128 stands for zero in the data rows.
How far apart are the two rows of each pair, measured in a hidden way? 0 means very close, and 40 very far. Two or three weighted sums of its numbers give each row a place; it is the straight-line distance between the places.
158 154 183 156 145 171 149 87 72 149 78 164
96 138 123 79 135 96 147 84 147 168 255 70 >> 14
133 157 77 70 171 159 108 179 86 180 79 186
68 170 143 173 148 156 71 151 99 113 89 166 >> 30
84 175 137 166 171 174 94 135 91 169 109 171
51 104 180 56 112 126 51 131 98 93 73 190 >> 13
71 107 188 63 108 131 55 143 122 87 62 177
164 105 141 70 110 107 66 142 69 68 182 149 >> 18
67 106 179 58 104 109 64 145 103 87 77 181
118 156 120 174 177 129 152 89 107 180 143 101 >> 18
97 150 92 170 174 81 147 118 98 166 142 73
62 114 83 164 91 97 156 180 153 124 187 155 >> 14
93 95 154 158 121 202 111 94 128 153 129 112
102 157 117 167 192 97 131 97 124 177 130 90 >> 9
69 143 139 143 113 100 132 173 170 110 115 194
152 146 184 189 120 140 154 137 110 87 93 127 >> 15
88 119 177 136 95 94 121 110 160 106 176 101
86 161 156 98 84 151 146 78 116 90 130 166 >> 19
171 180 171 154 122 126 98 108 84 99 70 152
67 133 157 104 105 102 39 157 121 76 82 177 >> 11
139 166 189 118 169 92 180 77 191 101 175 85
147 95 183 65 109 111 175 80 155 159 165 74 >> 12
174 150 89 84 149 128 165 92 185 93 198 84
122 67 113 166 137 97 80 101 139 154 159 181 >> 17
160 128 168 92 82 112 46 136 94 78 171 184
114 166 108 145 159 188 131 123 104 136 124 170 >> 17
86 135 93 128 115 83 46 168 125 90 85 157
178 112 140 92 134 91 156 94 160 165 153 69 >> 15
93 151 73 158 162 91 156 115 99 190 134 92
139 119 84 109 113 112 141 183 196 94 111 172 >> 14
130 89 179 173 62 83 97 105 157 84 182 81
108 164 122 157 202 101 144 81 95 180 147 80 >> 24
61 133 141 165 90 177 74 76 84 181 108 129
170 170 110 128 86 78 154 183 100 60 126 135 >> 28
97 90 147 157 118 194 99 77 140 193 129 91
162 93 152 70 174 199 180 87 164 174 140 179 >> 25
143 144 183 77 40 138 47 154 93 110 189 158
165 160 69 58 143 181 140 182 188 142 176 114 >> 25
128 65 169 44 177 183 157 92 161 153 159 97
131 161 182 137 157 123 122 142 73 143 79 93 >> 13
129 99 114 160 109 177 121 97 141 172 112 102
170 155 171 159 142 173 165 81 94 113 78 141 >> 11
175 82 93 95 84 137 128 170 181 70 123 171
112 156 114 152 158 205 160 191 140 83 190 94 >> 18
127 126 169 138 102 163 133 92 94 144 83 85
137 67 176 152 68 129 130 80 102 200 119 77 >> 10
182 171 176 147 146 181 163 109 86 133 74 119
143 108 193 123 62 90 125 87 142 109 195 79 >> 10
90 140 152 176 80 148 92 87 78 172 122 158
129 79 165 152 76 130 173 81 87 129 104 56 >> 10
149 140 140 48 143 108 135 87 160 158 154 62
118 162 155 106 95 172 139 110 121 76 143 154 >> 19
83 94 78 189 123 103 170 75 101 149 97 49
181 97 94 87 99 140 133 175 175 81 131 177 >> 15
67 118 111 113 112 91 46 159 104 84 84 142
58 156 155 124 157 135 104 153 89 165 75 148 >> 8
119 58 158 156 83 109 162 80 89 111 99 73
168 82 161 55 167 162 166 80 162 179 135 169 >> 18
130 120 65 118 105 95 146 197 187 86 109 153
175 104 71 97 97 149 146 163 185 74 132 175 >> 6
116 152 167 167 164 130 57 75 199 167 139 139
137 96 165 151 63 77 104 97 171 68 196 62 >> 18
159 138 125 142 84 86 169 81 145 114 180 148
191 112 74 115 169 134 137 177 166 69 168 166 >> 12
183 96 94 102 91 118 140 181 191 87 116 167
63 106 180 73 102 133 44 130 99 0 58 178 >> 17
138 182 149 160 158 121 142 166 139 120 121 130
118 62 147 151 71 103 164 82 68 131 75 114 >> 15
123 103 90 166 75 123 160 110 81 181 56 70
78 102 165 128 89 87 145 104 163 79 173 129 >> 25
70 142 129 156 113 148 95 80 78 183 120 118
158 155 187 162 138 159 157 92 91 132 69 145 >> 17
145 183 98 123 171 171 133 109 115 144 94 160
143 152 143 184 70 139 117 172 185 170 154 132 >> 20
121 130 63 95 175 138 82 194 69 157 92 181
159 97 47 109 107 108 122 195 149 82 117 138 >> 5
167 124 69 108 170 164 126 174 165 75 163 166
94 137 151 166 76 202 77 80 87 183 120 145 >> 28
131 161 158 161 172 142 124 119 87 134 75 101
96 138 169 157 69 209 85 78 93 188 111 134 >> 16
142 108 104 170 99 74 105 121 63 55 124 179
160 145 62 119 174 93 97 184 161 87 153 179 >> 11
155 145 149 173 81 147 115 173 188 160 168 102
165 156 158 93 132 157 132 140 85 141 98 156 >> 19
143 172 163 114 186 85 175 78 190 116 166 65
110 136 147 107 127 135 151 113 136 114 75 121 >> 12
173 153 97 130 85 120 152 130 173 151 154 123
123 80 175 133 96 121 110 123 65 113 116 169 >> 11
130 114 118 135 90 80 92 104 81 139 122 183
142 78 162 64 176 185 175 103 183 179 133 145 >> 23
139 75 162 54 183 193 166 84 167 155 162 148
95 156 85 148 182 87 153 107 88 168 131 65 >> 19
114 87 79 170 158 101 93 90 142 145 156 175
179 159 176 167 136 177 142 90 81 147 70 179 >> 10
84 149 68 163 183 85 168 120 102 169 136 81
129 171 134 150 176 206 154 178 128 75 189 89 >> 23
145 140 83 112 182 101 97 177 175 115 153 158
138 127 161 167 75 136 117 177 202 148 144 114 >> 20
141 125 158 153 71 150 106 172 189 152 184 122
126 130 64 79 181 136 93 178 93 156 74 187 >> 34
175 145 157 104 154 158 145 126 99 128 95 163
147 131 139 136 169 114 149 143 113 147 79 173 >> 6
181 122 78 85 167 173 120 152 196 63 185 149
74 145 79 155 173 83 167 115 111 177 136 85 >> 10
156 114 168 54 63 121 41 130 79 89 177 170
163 171 164 157 156 138 98 125 81 137 67 123 >> 12
186 166 127 146 86 92 140 182 96 84 121 155
137 121 181 93 72 90 140 73 127 92 189 93 >> 12
111 107 82 163 88 108 163 104 79 185 69 58
172 142 135 87 160 127 183 80 211 116 173 79 >> 22
119 181 139 164 170 131 164 185 153 125 119 123
126 88 153 92 68 88 149 85 139 107 179 110 >> 11
147 93 182 65 103 112 179 82 158 171 180 70
117 113 97 156 71 125 161 111 79 190 74 75 >> 23
149 153 149 150 153 129 114 157 76 117 94 97
142 84 174 106 121 109 107 160 110 119 84 170 >> 13
159 117 61 109 138 113 133 185 174 80 128 159
155 169 165 150 146 144 105 128 71 134 72 109 >> 22
170 161 175 154 144 143 107 120 76 130 72 161
116 174 167 127 125 177 159 104 121 63 148 164 >> 18
114 69 173 144 93 105 169 84 59 113 74 80
172 162 114 139 77 80 155 183 90 77 111 157 >> 16
180 99 86 91 92 124 126 183 189 66 122 167
137 137 155 153 56 138 118 170 157 166 172 129 >> 16
170 88 69 92 90 128 124 165 199 55 141 179
168 136 54 114 140 115 106 141 90 179 58 170 >> 16
111 121 117 160 97 115 161 93 83 200 70 71
70 105 100 173 98 79 149 164 150 132 177 195 >> 18
103 101 112 180 154 115 171 82 81 142 109 58
126 167 66 52 180 162 103 195 95 178 82 184 >> 22
119 71 98 183 138 78 68 93 139 160 155 179
65 149 165 255 155 154 121 171 104 64 114 89 >> 30
176 140 183 153 135 173 140 97 93 138 85 129
121 53 179 138 85 139 141 76 121 75 108 50 >> 4
118 169 116 141 187 201 174 196 158 81 177 79
165 138 71 60 153 147 147 143 172 0 154 117 >> 10
122 169 124 173 130 85 163 88 193 68 159 129
169 135 67 85 188 177 128 170 177 76 179 173 >> 20
92 126 181 126 80 84 128 98 154 106 179 96
172 127 152 142 117 147 76 148 79 93 130 128 >> 9
152 165 109 123 141 190 152 96 111 139 87 180
142 145 150 176 75 142 131 177 188 148 171 96 >> 23
139 116 127 146 79 100 96 104 89 136 109 180
70 147 159 171 89 188 76 86 84 201 112 139 >> 10
66 133 166 160 76 205 76 86 83 184 119 131
165 106 53 122 115 111 131 182 170 60 133 156 >> 26
128 171 131 132 175 183 169 183 125 69 176 104
140 164 60 132 165 100 88 135 95 201 82 191 >> 32
172 152 160 93 134 153 130 142 81 152 105 148
73 129 152 126 91 92 136 83 155 81 173 111 >> 10
134 152 66 55 158 139 134 121 184 121 177 89
105 160 127 151 153 122 81 141 110 143 95 176 >> 17
125 138 65 70 139 120 137 151 189 74 162 84
118 115 206 145 74 87 120 86 164 84 184 99 >> 35
86 87 82 179 135 43 181 91 100 182 108 72
166 163 130 93 153 142 138 132 89 144 95 141 >> 9
134 116 83 96 131 120 145 171 189 100 126 166
66 93 161 80 118 95 59 155 95 74 145 166 >> 14
174 140 134 148 163 132 173 167 127 166 63 111
45 125 165 89 119 112 43 143 89 66 83 184 >> 14
121 98 157 113 64 90 139 106 136 101 183 71
142 163 168 156 172 128 108 143 83 141 71 107 >> 9
145 176 183 148 150 119 93 134 85 140 69 129
144 173 104 121 142 185 137 92 92 131 82 179 >> 27
56 109 70 155 114 81 173 157 155 117 169 75
99 92 129 134 85 167 111 82 131 197 129 61 >> 28
169 161 154 115 143 142 134 133 65 162 101 189
145 144 55 63 180 154 85 174 77 170 73 165 >> 18
61 134 138 175 85 105 110 197 164 126 129 104
71 162 117 81 176 156 71 192 82 149 120 149 >> 17
148 170 191 144 155 152 105 138 82 160 97 163
104 175 166 117 78 162 158 80 121 76 119 159 >> 16
77 130 70 170 90 94 151 166 166 120 168 168
191 122 145 164 172 136 169 181 133 167 62 110 >> 26
92 159 122 172 198 98 141 93 103 178 133 81
129 162 137 144 163 215 168 177 138 81 172 86 >> 22
81 85 70 173 138 104 173 86 102 166 105 59
136 122 107 151 102 76 107 109 87 124 119 179 >> 9
191 106 90 66 105 124 135 190 182 87 131 177
114 77 91 177 143 113 64 93 129 166 148 176 >> 27
152 143 60 116 144 82 92 131 126 171 74 188
135 72 150 147 79 116 173 78 78 118 101 72 >> 14
88 160 61 69 151 171 101 177 90 142 114 136
114 102 117 175 77 126 161 88 82 182 56 64 >> 27
132 152 177 171 178 105 61 82 194 183 131 163
153 172 93 150 122 90 116 143 151 112 138 143 >> 36
118 184 172 103 73 173 130 60 136 68 130 179
153 139 157 174 78 127 117 170 191 164 175 91 >> 15
177 121 162 40 147 129 168 88 189 161 124 165
100 51 151 56 174 186 142 106 165 157 151 119 >> 7
161 134 138 165 62 141 120 163 193 170 177 89
178 172 128 97 184 110 173 67 194 114 168 80 >> 12
115 81 161 152 87 108 178 77 76 134 80 66
141 99 172 139 69 75 139 79 136 78 180 81 >> 13
95 148 99 163 182 73 151 94 109 168 123 64
63 109 67 147 95 95 171 163 160 141 172 112 >> 18
186 159 109 130 74 89 255 184 104 82 114 160
117 138 78 115 174 164 141 171 173 95 156 136 >> 15
165 170 160 150 101 118 143 155 106 79 108 125
109 73 104 171 139 112 82 106 131 140 149 182 >> 17
146 127 122 146 70 85 116 110 89 112 127 170
139 130 69 138 152 88 105 187 151 109 153 177 >> 11
99 141 109 181 192 89 156 95 106 186 141 75
186 147 171 95 159 154 129 153 86 132 114 131 >> 11
64 159 160 112 179 148 104 169 87 95 102 91
78 173 148 95 177 164 89 142 93 110 102 121 >> 7
63 179 151 124 162 146 97 143 82 138 89 133
142 103 68 122 113 116 130 194 165 70 122 146 >> 10
142 106 196 81 131 96 153 93 158 153 157 68
133 125 79 114 178 109 105 190 159 103 146 134 >> 21
